One turn moves each row of this set onto another row. After a few examples, where does it send each row asked below?
K934: [-12.5  32.0  -1.7 -18.7 -11.6   3.8 -19.7 -12.3   6.4 -14.0  15.4  26.2
  18.7]
K587: [-12.1 -22.5  10.6  12.4 -15.2 -35.6 -34.3 -19.0  -9.0 -17.8   5.6  -5.2
  16.6]
K757: [-35.7 -13.7 -13.5   9.8 -26.2 -15.1 -13.2 -24.2 -11.2 -13.2   7.3 -18.2
  33.6]
K505: [  8.6  -1.2  18.1  -2.6 -12.8 -20.1 -37.3  -9.0  -1.9 -21.1  23.3   2.1
  25.9]
K523: [-28.2  23.8 -17.2 -17.3  -0.5  -4.7  -2.9  -6.4   4.9 -11.1   1.4  -0.7
 -11.6]
K6: [ 15.8   9.4  -0.7 -14.9 -10.8 -31.0 -29.3   2.2  15.5  -1.7  20.3  10.6
  10.9]
K162: [ -1.8  -4.4  -3.6  11.3 -19.7 -17.0 -26.0   4.9  22.1   5.6  11.4  -4.0
   5.0]
K230: [  6.8   3.6 -10.4  -1.4  -3.5  -7.6 -30.7   5.3   9.9   1.1  -1.7 -19.4
  26.6]
K852: [-16.2  -5.1  -6.9  11.3   1.6 -19.5  19.9 -13.2 -24.1  16.1  24.9  24.0
  26.3]
K689: [-10.6  23.4 -21.0 -23.2  -0.8  11.3   7.4 -18.6  -4.6  -6.6   0.9  19.5
  -0.1]
K909: [ -0.2 -11.0 -27.3  13.1  -7.0   7.7  -3.2 -15.6 -32.7  -3.2  16.4 -12.8
   2.8]
K371: [ -4.3 -18.9 -20.8 -11.9  -9.9  -2.5   5.2 -27.1 -23.5  21.6  13.2  -1.3
   1.2]
K398: [ -8.0 -12.9 -12.4   5.0  -7.5 -15.4   2.5 -41.5 -33.2  10.3  -3.4   8.0
  10.5]
K494: [ -2.4  14.2 -16.7  17.8   5.4 -12.9  13.6 -10.9 -29.4  -1.0 -10.3  10.0
   2.4]
K637: [-19.8  -2.7   5.8  10.3  -9.2 -33.0 -18.6 -40.9 -36.7  -9.1  12.6   8.1
  23.3]
K877: [-17.7 -11.0 -11.1   5.4 -19.2 -50.0  -7.8 -24.5 -27.0  -5.8  24.7  -5.5
  15.7]
K840: [-16.6  -9.3  15.1  17.2   6.8 -38.0   3.7   3.1 -19.7 -12.9  21.0   2.9
  26.8]
K491: [ -0.2  12.6  -3.6 -12.4 -17.7 -15.9 -29.8   0.6  25.2 -16.4  20.5   7.8
   4.7]
K901: [-36.8 -32.4   2.8   7.5 -10.5 -18.5 -18.9 -15.9 -12.9 -10.7  -3.2  -2.9
  14.6]
K671: [-19.0  -9.0 -15.5  11.6 -21.7 -44.9  -7.1 -15.2  -7.5 -11.8   3.1   1.5
  47.1]
K908: [  9.0 -14.8 -13.6   9.4 -19.0  -3.6  13.8 -31.4 -30.9   5.6   9.7  17.3
  13.0]
K123: [-18.6  18.5 -23.4  -7.5 -15.9   2.1  -5.1   0.7  13.7   5.5   8.7  34.2
  24.4]
K959: [-12.1  13.7  -4.8 -14.6  19.7  -5.6  16.0  12.0  -9.3  -6.2  21.3  22.4
  17.8]
K579: [-24.1  16.0 -18.3 -21.8   2.3   2.1  -1.2 -10.5 -11.3 -21.5   9.5  32.1
  -0.1]
K174: [  5.6 -13.7 -26.6  10.1  -5.4  -3.4  19.3 -11.9 -31.7 -15.8   6.9   6.9
  21.0]
K695: [-24.1  -8.2  12.0   9.8 -11.7 -41.4 -13.9 -20.7 -13.3 -23.3  -4.0   1.7
  29.0]
K642: [-33.8  23.7 -38.1  -9.5  -0.6  -4.9 -26.1  -5.5  -5.0   0.2   5.7   3.4
   3.9]
K430: [ -2.4 -14.1   3.6 -18.3  -8.4 -15.7 -23.1  14.1   0.3 -28.0  19.4  -3.0
  27.4]
K507: [  5.3  20.6  -8.3   1.0  -1.0   4.9   4.3 -29.4 -30.1   4.1   5.6  18.3
   9.5]
K139: [ -9.6   7.1   2.0  -6.1  -4.4 -34.9  -4.9  11.4  11.3  -0.2  37.5  12.6
  26.1]
K640: [-18.3  19.5 -47.4 -14.1  -7.2 -13.5  -2.7  -1.1  -8.5 -11.8  25.0  26.6
  12.6]
K574: [ 14.0   9.0 -14.1  -6.1   5.8 -29.7 -24.4  18.3   7.4 -17.0   7.2   0.2
  24.1]

K757 goes to K230
K840 goes to K139
K637 goes to K505
Where do these go?
K162 goes to K523
K491 goes to K689
K579 goes to K908
K174 goes to K671
K123 goes to K494

